(in the rows, 128 means zero)
Named moves (each a turn or a mirror), then the moves between two rows, first move first; the first pair answered:
K580:
[126 120  92 148 121 145 143 120 135  89  91 155 137 133 155 131 124] => [143 114  89 130 106 161 146 107 132 107 139 134 112 105 113 135  95]
[128 140 155 112 138 119 144  88 111 122 170 141 103 112 114 151 116] => [111 143 157 128 152 104 141 102 115 104 120 164 130 140 157 147 148]
[145 140 149  97 154 153 164 139 149 125 137 169 177 159 131 118 139] => [154 139 148  88 147 163 166 132 146 135 163 157 163 144 107 122 123]
[121 123 119 118 131 126 140 101 111  83 135 127 119 121 175 128  92] => [122 122 118 116 128 128 140 100 111  86 139 125 117 117 169 129  90]
K277:
[130 105  97 171 123 184 142  88 150  96 100 168 142 145 134 132 144] => [101 138 117 150 131 140 151  92 144  89  83 155 123 151 188 103 139]
[123 136 128 135 118 134 110 121 133 148 160 128 118  96 107 129 127] => [120 145 120 127 117 135 116 113 127 135 153 125 108  84 126 127 116]
[159 149 109 130 145 128 126 185  83 122 118 108 171 119 115 165 136] => [153 157 107 123 146 123 134 181  77 111 110 104 162 111 136 161 127]
[181  93  96 121 117 186  99 217  78 139 136 103 175  93  97 229 101] => [142 146 100  86 127 137 132 203  53  96  97  81 130  71 208 192  68]
K710:
[173 125  99 133 143 212 119 135  98 107 106 144 104 100 154 158  99] => [160 134 104 133 150 193 120 143  95  95  82 149 109 108 186 150 110]
[131 142 108 110 128 136 138 128  89 112 118 116 122  86 156 156  92] => [130 143 110 107 130 131 137 131  87 114 117 114 122  85 158 155  92]
[117 116 141 128 113 137 112 118 129 145 138 120 118 130  91 135 134] => [116 112 130 136 111 150 118 104 136 134 130 129 116 129  97 134 135]
[106 114 147  91 166  98 119 152  91 154 127  97 145  90 140 127 119] => [119 104 141  91 157 119 118 143  95 160 150  94 141  81 110 134 110]
K657:
[147 118  94 118 117 177 185  61 134  80 111 126  89  98 147 121  96] => [147 119 139 102 110 149 167  78 155 146 184  99  75 119  74  99 104]
[111 150 148  99 127  93 134 128 112 140 146 100 111 117 136 116 109] => [114 147 153 102 131  86 120 151 105 142 135 105 130 123 134 128 120]
[121 124 154 145 144 101 102 139 156 162 137 130 145 153  98 109 167] => [124 123 136 158 150 112 100 147 138 131  92 147 168 147 134 131 170]
[131  83 135  98 104 158 140 108 151 173 211 134 100 166  44 123 153] => [141  75 138 114 122 142 100 173 117 169 161 153 169 182  55 167 185]

(two moves a pair)
[162 133 110 143 124 139 132 114 134 137 137 143 125 156  98 125 136] => [148 153 103 131 128 128 146 107 120 109 111 140 111 144 150 118 123] -> K277 then K710
[141  85 104 128 135 130  91 192 107 110 116 149 164 117 103 176 131] => [139  86  72 131 128 163 124 138 118  74 105 157 131  97 135 164 106] -> K710 then K657
[113 140 124 120 145 127 154 151 105 157 146  97 145 116  76 120 110] => [122 130 109 131 147 142 151 157  95 142 124 110 164 111  81 141 115] -> K657 then K710
[ 97 158 150 104 150  64 113 157 116 140 110 123 140 149 168 122 160] => [128 149 144  91 141  80  97 176  88 156 140 107 147 116 123 160 137] -> K580 then K657
[153  88 102 145 124 151 115 141 121 141 160 139 165 121  90 174 136] => [ 99 146 143 110 143  66 131 150 111 130 131 114 132 134 185 117 135] -> K277 then K277
[119 115 123 122 117 140 146 139 109  91  86 154 132 133 170 146 114] => [138 112 135 100 100 147 144 133 112 133 158 121 102 113 103 144  86] -> K580 then K657
[139 132 120 124 127 128 109 147 144 138 157 121 109 101 103  90 103] => [120 137 114 142 138 118 115 145 151 109 106 141 125 123 154  79 127] -> K580 then K657
[120 134 168 144 106 133 167  87 162 126 144 145 142 119 114 108 147] => [120 132 177 147 111 121 154 108 160 136 139 146 160 130 107 112 161] -> K580 then K657
[132  95 146 167 112 132  98 109 139 137 175 130 116 175 105 145 143] => [139  91 110 174 113 161 112  89 126  95 143 143 116 153 143 163 127] -> K580 then K277
[117 131  99 134 128 107 132 122 119 124 126 116 114 141 144 102 113] => [116 131 109 133 130 101 128 128 123 134 134 113 115 146 135  98 117] -> K657 then K580
[121 136 141 115 114 114 143 108 134 147 175 116  81 131 112 107  98] => [128 125 154 123 120 106 117 143 130 168 176 121 115 149  84 124 122] -> K710 then K657
[129 125 132 142 125 125 122 117 157 124 123 128 161 151 138 101 132] => [145 122 136 133 122 127 111 132 145 141 145 120 167 140 107 117 124] -> K580 then K657
[141 111  93 126 127 119 133  91 143 138 149 120  91 123  96 123 112] => [117 124 111 137 148  77 119 127 142 130  96 134 125 158 146 114 150] -> K580 then K710
[124 132 105 116 112 159 150  70 141 101 134 140  63 132 155 100 115] => [106 139 165 114 129  92 108 138 145 158 145 131 102 187 125  88 168] -> K277 then K657
[128 160 132  99 130  98 115 106 111 135 143  98 128 120 159  98  79] => [138 138 137 126 139 100  82 152 107 148 121 120 188 149 133 129 119] -> K277 then K657
[160 101 130 152 128 136 110 148 126 134 116 142 160 162  98 157 159] => [146 114 117 153 133 133 125 137 119 100  79 149 153 155 154 149 151] -> K657 then K710
[129 128 142 116 138 124 124 143 118 149 143 128 133 121 107 115 123] => [122 122 132 133 144 128 125 142 126 133 110 150 149 138 131 114 140] -> K710 then K580
[148 109 135 125 124 138 110 117 155 172 178 136 128 137  53 110 138] => [126 114 146 145 143 109  99 145 155 157 118 160 167 175 104 104 180] -> K580 then K710
[124 119 124 106 111 124 136  98 154 141 164 112 100 126 105 103 139] => [124 118 107 115 111 140 147  84 156 119 144 123 100 120 123 106 136] -> K277 then K710
[145 113  97 131 120 155 136 114 124 103 124 135 128 115 129 151 117] => [119 127 145 126 132  99 118 146 141 142 134 125 138 160 125 116 153] -> K277 then K277
[115 132 140 114 117 105 147 156 109 118 137 110 104  87 143 129 101] => [113 132 149 117 121  92 140 171 105 124 131 110 115  97 143 131 110] -> K580 then K710
[159  90  95 162 118 190 107 123 130 122 129 161 164 119  72 179 127] => [109 165 113 111 136 108 134 131  87  82  80 128 122  97 209 138  96] -> K277 then K710
[141 145 129 112 115 134 142 147 115 112 127 123 125  96 146 148 121] => [140 146 141 105 112 127 142 144 123 128 151 114 115 100 126 137 121] -> K657 then K657
[122 131 108 132 143 145 142  92 117  91 127 140 123 122 155 142 125] => [105 148 152 117 150  91 124 127 120 131 147 119 125 151 143 118 144] -> K277 then K710
[157 151 115 115 133 139 115 117 103 139 163 101 128  98  73 187 110] => [158 149  97 123 139 147 119 118  92 114 130 111 142  91 102 201 111] -> K657 then K657
[113 153 118 119 133 112 150 125 112  98  83 121 119 108 198 121 107] => [127 138 161 110 123  98 120 147 138 181 174  98 116 131  86 112 123] -> K277 then K580
[168 121 154  89 135 108 127 126 133 141 182 114 109  50 122  80 118] => [190 103 140 101 138 125 107 155 112 136 164 125 147  42 106 123 124] -> K657 then K277
[115 138 113 137 151  90  97 176  93 139 101 154 144 139 169 117 157] => [108 129 124 149 148  92 100 163 123 154 116 161 139 162 146  94 175] -> K657 then K277
[134 118 130 116 126 135 116 141 129 163 165 111 133 125  72 129 129] => [136 116  96 133 134 154 123 141 104 110  95 137 159 111 134 158 128] -> K657 then K657
[137 129 130 129 111 157 154  95 129 130 162 123 109  92 113  98 100] => [120 133 124 148 125 150 159  96 136 100 109 147 128 116 166  89 126] -> K710 then K580
[136 113 128  95 134 141 118 149 113 113  88 128 160  88 144 163 136] => [137 123 145  72 127 128 120 147 111 138 131 102 133  75 117 150 117] -> K277 then K580
[129 130 108 145 136 152 147 119 166 106 115  97 111 147 117 113 145] => [125 134 116 144 138 141 144 125 167 110 117  96 111 154 119 107 151] -> K277 then K277
[132 124 126 122 123 157 123 130 113 129 150 124 114 108 100 161 116] => [110 130 131 140 138 137 117 146 119 113  98 144 142 139 146 151 150] -> K580 then K277
[136  99  93 152 111 174 139 110 137 104  84 151 160 123 145 140 124] => [106 145 121 111 114 120 154 108 125 107  97 116 112 112 192  98  99] -> K580 then K277
[122 131 136 118 105 114 134 126 111 153 135 122 121 131  99 101 129] => [112 133 132 132 114 112 132 133 111 133  96 136 140 141 134 103 143] -> K580 then K657
[133 110 127 133 130 144 110 132 118 148 132 129 152 132 117 138 145] => [130 118 111 128 129 152 127 113 110 122 115 129 137 112 152 137 126] -> K710 then K277
[125 120 101 139 106 159 149  79 153 126 134 157 104  94 143 125 116] => [108 124 148 142 117 113 126 114 175 171 152 152 120 143 115  98 157] -> K277 then K277
[178 107 120 145 105 150 121 118 116 138 135 133 128 108  59 170 114] => [120 167 174 111 125  53 128 139 112 142 113 106 102 135 141 106 126] -> K277 then K277
[116 140 138 134 140 127 129 126 136 129 135 155 122 154 158 115 140] => [130 136 132 121 128 144 134 114 132 140 168 140 104 131 127 120 117] -> K580 then K277
[145 109 116 146 122 156 107  88 112 120 158 109  92  98 123 136  82] => [125 121 114 156 132 139 116  87 114  92 109 122  99 113 183 122  95] -> K710 then K710
[120 121 145 147 129 110 123  80 175 177 177 129  93 139 113  69 126] => [105 129 156 155 142  85 112 106 173 171 143 140 118 163 141  66 153] -> K580 then K710
[117 137 119 102 137 135 123 151 108  92 151 113 154 108 154 154 120] => [107 140 117 107 138 135 131 137 118  83 142 116 146 112 169 141 121] -> K657 then K580
[135 110 110 125  96 222 136  84 137  96 116 137  53 113  99 124 108] => [112 125 149 113  99 183 137  85 162 130 145 122  31 141  90  81 121] -> K710 then K657
[154 119  97 127 125 158 141 114 107 111 160 127 118 110 118 135 112] => [142 124 108 125 123 150 146 104 124 121 173 124 103 122 114 112 116] -> K710 then K657
[ 92 108 119 127 110 162 148  73 131 113 143 161  87 130 108  76 149] => [ 81 110 129 134 117 146 141  85 138 112 124 168 102 150 121  69 169] -> K580 then K277
[145 144 112 113 113 145 135 149 117 102 122 136  90 150 132 150 101] => [133 155 132 106 115 121 129 161 121 119 131 127  85 161 131 133 110] -> K277 then K580
[136 130 139 110 132 102 106 129 122 161 152 109 124 130 104 126 139] => [125 131 124 129 142 102 112 128 119 124  95 132 144 139 160 130 155] -> K580 then K657
[126 132 130 129 133 112 130 149 102 120 111 124 137 128 140 144 134] => [129 131 121 126 128 121 137 139 100 110 111 122 129 116 144 147 124] -> K710 then K657
[152 109 141 142 121 107 105 147 119 116  92 137 163 144 133 160 153] => [161 106 147 135 118 110 100 151 118 132 114 129 160 139 107 166 147] -> K710 then K710
[ 94 142 128 128 149 136 149 127 106 139 115 114 162 157  99 124 125] => [101 135 113 130 145 156 157 111 104 126 113 117 155 144  99 131 113] -> K277 then K657
[153 114 109 130 121 134 111 184  91 127 129 113 157  97 115 183 118] => [134 133 112 125 129 113 119 185  86 108 100 115 153 102 162 169 119] -> K580 then K277
[132 125  98 138 113 169 136  93 143  81 156 159  97 114 130 128 133] => [100 162 140 113 127  99 129 123 134  99 153 136  89 135 168  92 146] -> K277 then K710
[119 117 142 158 132 117 109 140 159 149 133 143 153 173 100 116 172] => [147 109 119 140 114 155 122 118 140 148 175 121 121 121  65 140 123] -> K657 then K580
[147  91  90 133 124 174 142 114 135 111 126 149 130 113 116 145 133] => [111 132 129  96 126 116 158 108 141 127 148 117  82 122 148  90 123] -> K277 then K657
[113 136 112 142 124 140 133 133 160 119 107 117 117 157 175  93 137] => [125 139 121 122 114 142 136 128 160 144 157  93  92 140 134  91 112] -> K580 then K277
[143 120  80 170 151 135 145 106 113  95  59 187 180 108 161 153 136] => [112 160 148 133 167  42 119 164 100 147  83 149 177 137 167 119 152] -> K277 then K710
[125 119  82 141 132 149 125 131 148 109 122 171 138 143 122 144 148] => [128 133  81 111 122 148 141 112 135 113 157 143  97 110 115 139 107] -> K277 then K580
[156 108  77 150 110 178 131 103 132 116 141 135 140  97  89 159 105] => [127 113  90 175 131 146 123 125 144 100  78 162 177 147 141 143 155] -> K657 then K580
[129 121 129 145 119 163 149  82 156  99 132 138 100 135 124  95 138] => [121 133 141 134 121 145 150  85 156 106 139 129  90 138 130  80 136] -> K277 then K580
[122 111 128 143 114 133 148 134 116 111  71 133  94 146 159  97 142] => [117 120 147 130 111 118 149 130 123 131 101 117  74 148 143  79 138] -> K657 then K710
[124  90 101 138 145 106 121 131 154 176 160 140 100 140  58 129 147] => [ 96 132  91 109 152  80 154 109 128 127 121 123  58 107 156 107 107] -> K277 then K277
[139 132 112 126 125 109 115 171 131 137 117 144 144 139 127 126 145] => [133 138 107 122 126 109 122 166 124 124 105 144 137 132 150 124 136] -> K657 then K710
[121 140 146 129 144 103 138 145 108 148 150 114 164 121 108 140 139] => [135 128 116 136 136 139 151 125 101 121 138 125 163  97 112 159 121] -> K277 then K657
[128 148 143  97 131  98 117 175  82 146 139 103 134  94 122 146 108] => [138 141 125 103 129 120 120 166  76 130 129 108 135  83 125 157  99] -> K657 then K710
[117 117 113 142 124 113 124 112 177 136 128 149 136 173 138 107 141] => [134 111 119 133 120 112 105 138 161 160 152 136 147 164  97 128 137] -> K580 then K657
[122 111 120 118 115 143 192  59 165  71 141 121  83 107 144 105  92] => [ 92 114 173 139 142  77 150 123 181 103 105 140 143 186 154  84 171] -> K657 then K580
[130 127 123 122 136 146 135 119 116 134 133 125 126 108 126 129 129] => [131 125 123 124 135 148 136 116 121 134 135 127 125 109 124 126 131] -> K657 then K710
[113 132 120 135 132 105 132 133 127 104 110 132 127 125 159 129 130] => [111 135 136 123 125  99 135 124 142 129 146 119 106 129 129 109 125] -> K657 then K657
[ 94 162 177 101 149  75 135 155  96 127 146  85 104 128 186 131 136] => [ 95 162 166 106 149  83 141 148  93 111 131  91 104 121 202 135 133] -> K657 then K657
[157 104  82 124  89 174 145 111  79 111 152 117 110  78  74 152 100] => [133 107  67 154 104 171 156 103  92  66  75 153 134 107 149 140 130] -> K710 then K580
[158 114 114 148 111 130 116  91 181 141 111 125 133 100  91 147 107] => [141 118 114 156 116 122 123  81 194 129  89 136 132 116 118 131 120] -> K580 then K657
[128 123 111 129 116 148 151  96 148 122 142 124  98 127 121 124 114] => [107 138 128 126 126 116 150 107 150 121 125 121 100 145 150 105 127] -> K277 then K580
[121 146 153 120 123 114 124 128 142 163 167 104 120 142 104 116 129] => [133 141 149 125 128 114 107 157 120 164 151 108 149 137 103 146 135] -> K657 then K580
[127 117  87 136  99 162 140 137 124  97 120 115 133  79 139 133 104] => [118 120  92 133  96 160 152 116 143 100 133 112 114  87 138 110 104] -> K657 then K710
[116 135 129 120 147 124 164 109 164 143 124 112  75 115 136 124 114] => [108 138 134 124 154 114 163 115 163 137 105 118  84 124 154 119 126] -> K710 then K580
[164 106 133 117 101 171 137 108 126 145 206 102 103  92  85 131  96] => [163  96 141 132 101 172 132 112 142 156 206 112 117 115  68 124 116] -> K710 then K657
[118 116 155 132 142  86 140 194 130 126  89 143 176 153  99 148 191] => [161  88 107 131 120 156 154 157 116 108 118 142 158  93  59 190 144] -> K277 then K580
[155  87 109 136 103 169 136 116 157 153 165 145 132 121  52 154 104] => [106 133 103 123 118 132 176  86 151  90  93 147  98 119 189 107  91] -> K710 then K277
[130 117  97 131 128 138 124 107 138 125 149 119  88  94  57 140  91] => [107 125  81 150 137 137 142  88 146  80  88 144  94 109 129 125 108] -> K710 then K710
[115 154 127 132 124 113 145 140 159 123  88 139 129 147 148 143 112] => [124 158 133 114 114 115 147 132 157 143 132 118 104 130 115 138  91] -> K580 then K277
[116 131 145 133 142  78 107 190 104 168 126 132 175 162 127 135 160] => [152 126 100 106 115 142 140 131  86 150 179 108 114  83  97 156  79] -> K657 then K580
[135 152 150 178 150 104 118 148 159 111 115 128 130 164 127 130 125] => [146 151 155 163 141 108 117 149 154 131 153 110 114 148  91 135 107] -> K710 then K580
[114 139  94 110 145 142 164  89 114 121 157 146 109 100 144  90  86] => [124 130 114 106 141 137 144 110 116 157 193 137 117 110  92  97  94] -> K657 then K277
[132 128 134 112 112 124 131 125 127 138 121 136 126 108 108 139 100] => [128 125 124 120 115 132 139 114 131 124 108 145 126 109 122 136 103] -> K710 then K710
[134 115 143 136 115 125 124 123 144 153 150 111 114 137 100 128 137] => [141 102 118 154 118 149 126 118 140 124 116 134 135 137 118 146 144] -> K580 then K277
[109 106 104 135 133 127 138 103 142 121 105 149 123 141 162 103 140] => [105 108 128 130 137 103 121 127 144 146 117 142 134 158 146  96 155] -> K277 then K710
[138 116 143 137 140 107  92 174 130 156 119 140 168 164 105 133 170] => [170 112  91 117 118 169 125 124 103 119 140 125 121  86 104 163  96] -> K580 then K277
[153  82 130 139 101 172  91 149  87 160 125 138 172 146  91 149 153] => [141  92 109 145 108 176 109 133  78 112  73 154 171 138 158 147 150] -> K657 then K710
[116 128 127 144 131 128 132 110 145 118 142 134 116 137 125 110 133] => [116 130 129 139 129 126 131 111 140 123 148 130 113 134 123 110 127] -> K710 then K580
[125 122 144 116 156  95 110 174  94 128 116 129 150 133 120 138 109] => [118 126 119 114 148 122 149 114 108  95 113 130 106 110 152 117  78] -> K657 then K657
[156  82 129 152 124 156 122 113 144 169 183 129 112 119  42 116 106] => [151  79 132 177 147 133  91 173 124 152 108 158 184 151  83 146 154] -> K657 then K580
[131  98 122 160  99 125 183  94 151  83  72 151 106 127 182 111 114] => [113 124 160 132 100  77 180 105 154 115 104 123  82 137 178  77 112] -> K710 then K657
[129 122 154 131 115 125 124 121 167 149 163 119 119 142  97  95 131] => [125 117 126 156 126 142 131 117 162 103  97 150 147 147 153 110 145] -> K277 then K580
[149 122 133 128 131 129 101 149 113 144 148 120 149 127  87 144 126] => [125 154 135 106 138 101 121 139  98 118 124 109 123 113 154 124 106] -> K277 then K277
[ 81 159 113 130 154 109 116  87 118 129 129 144 108  93 176 113  90] => [ 81 165 125 121 153  96 112 100 109 141 141 132 108  91 168 114  88] -> K710 then K580
[115 115 157 138 158  80 115 156 143 130 118 159 141 183 153  82 174] => [153 101 155 122 151  96  89 193 104 159 157 138 156 148  89 135 152] -> K580 then K657
[119 165 116  86 123 130 156 129 123  91 128 118 153  88 153 132  64] => [103 172 163  81 129  87 134 159 142 136 152 108 161 129 125 103  96] -> K277 then K580
[127 137 133 139 137 127 122 115 146 118 120 136 127 127 123 115 132] => [133 134 139 136 135 125 115 125 143 130 134 130 131 127 107 119 130] -> K580 then K657
[117 145 131 126 135 120 127 140 117 115 102 137 128 125 154 130 135] => [118 149 132 116 133 118 129 138 112 116 109 131 121 117 154 128 126] -> K710 then K657
[119 148 166 118 135  97 127 132 129 156 159  81 142 117 118 108 138] => [143 131 132 123 122 146 140 100 128 138 170  87 131  85  99 131 112] -> K710 then K277
[150 126 148 189 124 174 120 135 171 126 121 157 182 166 103 139 171] => [134 141 144 187 134 159 131 131 164  98  85 162 177 167 160 128 171] -> K657 then K710
[127 112 119 140 131 156 137  91 193 126 120 161 119 159  95 127 152] => [134 117  95 131 130 171 149  78 171  97 105 157 108 126 123 142 124] -> K657 then K277
[125 136 147 128 119 130 134 116 128 169 146 116 115 111  86 117  96] => [131 136 148 129 122 125 120 138 113 173 138 116 132 109  83 133 100] -> K277 then K657
[128  98 120 157 132 142 123 126 140 116 106 159 162 150 117 130 157] => [121 109 138 147 137 112 113 150 130 128 105 150 169 157 125 126 164] -> K710 then K710
[114 147 112  99 129 108 139 117 114 119 165 123  95  91 142  97 149] => [138 121 103 118 122 139 126 119 124 132 182 135 113  96  89 119 159] -> K277 then K277
[118 132 116 136 134 127 128 150 110 100  81 137 146 117 174 137 140] => [117 135 110 120 120 146 156  99 131 104 124 122  94  98 159 110 108] -> K657 then K580
[116 150 125 127 132 121 142 120 116 107 103 107 114 120 176 136 113] => [141 112 129 153 126 152 114 135 138 144 134 124 149 141  90 158 143] -> K277 then K277
[141 134 155 114 134  94 142 138 148 130 141 140 117 150 146 103 141] => [145 131 158 112 134  92 138 143 147 136 147 138 120 149 136 106 141] -> K710 then K580
[148 142 113 116 119 133  82 150 112 121 116 157 150 134 150 149 152] => [159 141 115 102 111 137  82 149 107 137 151 143 135 120 120 154 135] -> K710 then K580
[111 160 127 116 128 119 156 103 142 113 134  99 100 108 137  98  95] => [136 125 125 137 122 148 135 112 159 141 160 112 129 123  66 121 116] -> K277 then K277
[157 124 102 143 124 161 141  92 141 120 192 120 129 107  50 173  91] => [141 160  94 118 133 134 158  98  97  75 145 106 112  75 141 173  61] -> K657 then K277
[141  91 111 158 123 167 137 138 130 105  75 170 163 136 145 162 136] => [120 140 126 101 118 129 167 118 108 101 103 122  93  95 188 127  82] -> K580 then K277
